Z: 3 groups of rows, each row roughly a mix of its group's hidden directions
Z (109 x 10)
-22 -11 26 2 -23 -11 -36 17 -33 -22
-22 -21 -24 -14 18 -41 -9 2 -26 25
26 15 -39 -37 -16 -3 -15 -25 -7 9
-24 -6 5 56 -12 -7 -15 19 7 -21
21 -17 -11 53 -1 15 25 13 20 0
-44 0 -14 -6 37 -9 -19 2 31 7
8 -1 24 0 15 -31 32 41 -10 -20
23 20 34 7 16 -7 -31 25 29 11
-27 9 -33 -21 8 6 47 14 4 -13
-15 -16 -4 -28 13 -18 41 26 -26 12
-11 11 -12 -3 24 46 10 41 -2 13
22 19 27 16 -1 47 -6 11 8 28
-7 -7 4 -33 -13 21 -39 -32 -22 -12
-29 39 -6 -24 9 20 -8 -16 -29 19
0 -26 -38 -3 26 -21 12 34 16 14
-1 8 -23 41 -10 21 1 -32 -33 9
0 -3 -9 -12 -9 -27 -13 26 -56 5
-18 -20 10 1 29 -24 0 21 -32 -37
-5 16 32 -36 3 -28 31 -1 2 27
-8 -18 -8 -42 -33 -22 7 21 27 9
16 -37 -33 -27 7 29 13 -9 2 22
1 26 18 -27 -40 -13 -3 -33 -20 7
-30 44 -15 -17 -28 -9 20 15 5 -13
10 24 8 -34 -17 52 2 -10 -3 1
8 3 29 -36 -27 28 -12 22 -21 14
-37 -10 7 -21 19 -24 2 -32 17 -30
-6 26 -15 -51 17 12 0 20 2 26
-14 13 24 4 -16 14 -26 12 7 -53
12 -10 -34 15 11 22 9 -43 22 -19
-10 29 -28 -23 -2 49 -9 -9 -13 -7
16 19 9 -57 0 0 2 -16 -17 -24
4 -9 23 23 2 -21 6 47 -11 -33
-2 13 37 15 -9 -4 -12 -22 22 -46
-2 16 42 -29 20 -12 -12 38 1 -2
-9 -5 -1 29 7 -24 -12 -42 13 37
27 7 33 -30 19 -1 34 -16 -6 -22
14 -4 -37 36 8 -19 6 1 -36 -20
-21 4 -15 -32 -20 42 -21 -12 -13 -20
-4 -18 6 10 0 -14 -19 -56 4 -30
23 26 33 7 6 2 -40 12 28 -9
9 25 2 9 -19 47 -5 -38 -13 -6
9 -16 8 -31 -9 -1 8 -40 -25 36
6 17 2 -31 -16 31 -18 15 -7 -44
34 30 20 -41 8 1 -26 -10 11 -2
-42 13 -23 -40 8 -1 2 -29 5 6
-5 4 26 -36 28 -14 0 31 -2 34
-5 13 53 -14 27 -7 -17 21 12 11
-10 1 0 4 7 7 40 18 -8 -53
-10 -29 -11 28 47 -5 -8 23 18 -12
10 -18 26 5 -7 -22 -30 -12 43 23
29 5 22 30 -15 8 -7 -22 42 12
8 1 -44 13 11 20 -12 21 5 42
13 -11 -13 15 7 -16 9 26 -18 54
18 20 10 21 -25 48 13 -25 -4 -8
-4 -17 -1 35 30 -36 -32 17 -6 -2
16 -2 38 28 -38 17 4 -4 -28 9
6 -14 -25 25 27 -25 11 31 32 0
-31 11 -23 -21 24 -19 -40 16 -9 -8
-4 -7 32 -27 24 36 19 31 2 7
6 -3 -17 8 -13 19 -1 -64 3 -6
24 -11 -25 21 -16 49 -8 -8 -17 14
32 27 16 -45 11 -15 -14 21 3 2
-20 26 7 -6 18 -44 16 -23 -13 26
-7 23 -9 33 5 -6 -17 48 19 15
24 -7 -14 14 6 35 19 45 -20 2
30 4 0 28 -16 35 -5 -34 -15 21
23 20 -11 21 3 23 13 41 7 33
16 26 26 6 -10 18 -3 -55 3 1
-36 12 3 19 -7 -13 -2 -31 -18 -41
-4 25 -13 -11 -11 46 30 24 18 6
2 -16 -33 -28 5 16 21 -11 -7 45
27 -8 4 54 5 -11 21 -19 20 -2
-10 -16 -22 26 -15 26 7 -51 1 -3
-14 -2 26 17 22 -1 -15 -19 53 -4
31 15 11 27 -4 6 23 -19 -4 45
2 26 11 -34 -49 7 17 15 -3 9
25 -10 -5 42 -8 3 1 -9 -24 42
11 22 -3 -14 -49 -23 -7 20 -19 22
-6 -11 22 -1 13 -17 44 35 -17 -24
38 21 -2 -7 -7 -1 -16 -50 12 -12
-32 12 33 -27 -11 -12 6 -5 37 -18
12 13 -27 -15 -16 31 26 -42 -10 4
-28 28 21 3 32 9 -24 -35 -9 5
11 12 -28 -10 -28 -9 -7 -37 -15 -37
-1 -21 -22 31 -9 0 35 -42 -7 -10
-43 -1 -12 -17 33 -6 13 7 -17 -34
-41 9 1 -38 23 15 13 -17 -17 -18
19 7 -13 -19 -57 -8 21 -7 18 6
6 34 -13 -4 -24 16 -16 10 5 50
20 -11 -29 -29 2 -8 46 -13 -20 9
19 20 20 -33 -1 -14 7 18 -14 -45
-26 33 2 36 38 14 -10 9 9 -8
-25 -10 23 -11 12 -40 -6 -10 -22 -36
16 31 25 -17 -9 27 24 32 21 8
-16 -1 -42 -20 20 2 31 33 14 -2
-15 0 21 27 -3 -38 12 -42 -7 -15
-35 -17 -30 19 -18 25 -13 -31 -3 14
-11 -9 -41 -9 -4 -32 -24 11 15 33
-15 16 9 -15 2 -7 49 27 26 -21
12 -23 26 12 -9 -7 17 -20 35 -39
-4 23 -10 -24 38 -22 3 0 43 -3
-29 -23 -6 2 2 16 27 49 -15 -2
14 -20 -12 -25 -13 -11 -25 -30 -8 42
2 47 -8 -6 6 41 0 12 23 -17
-13 -22 -17 14 -7 -12 46 23 -23 -23
-11 38 21 14 4 -5 14 -12 30 -39
26 10 -26 0 -5 3 -27 -33 19 37
11 1 24 12 18 -2 -34 -35 -34 17
6 27 5 -37 -12 3 -34 25 -7 -30

which group is each row in? (one row of each group first)
-11 14 -4 -27 31 -39 -4 28 11 25
Y
37 13 1 -31 3 -14 20 -41 -8 -16
Q
39 -15 -31 32 -17 -20 -12 -10 0 20
W

0 -16 -20 -15 16 -1 31 19 44 -25
Y
3 15 31 -26 -23 27 10 -40 -3 -15
Y
43 12 12 0 -3 28 3 -20 11 40
Y
-17 -27 13 38 12 1 39 28 -1 -2
Q
10 -18 -20 -26 -31 -18 2 43 -9 19
W
-30 7 23 10 0 -22 -24 -49 -3 -3
Q
0 -20 8 39 43 -17 -25 -1 -13 -12
W
-25 4 -23 33 7 -29 7 -14 -37 16
Y
2 12 -26 -7 11 9 46 36 12 21
Y
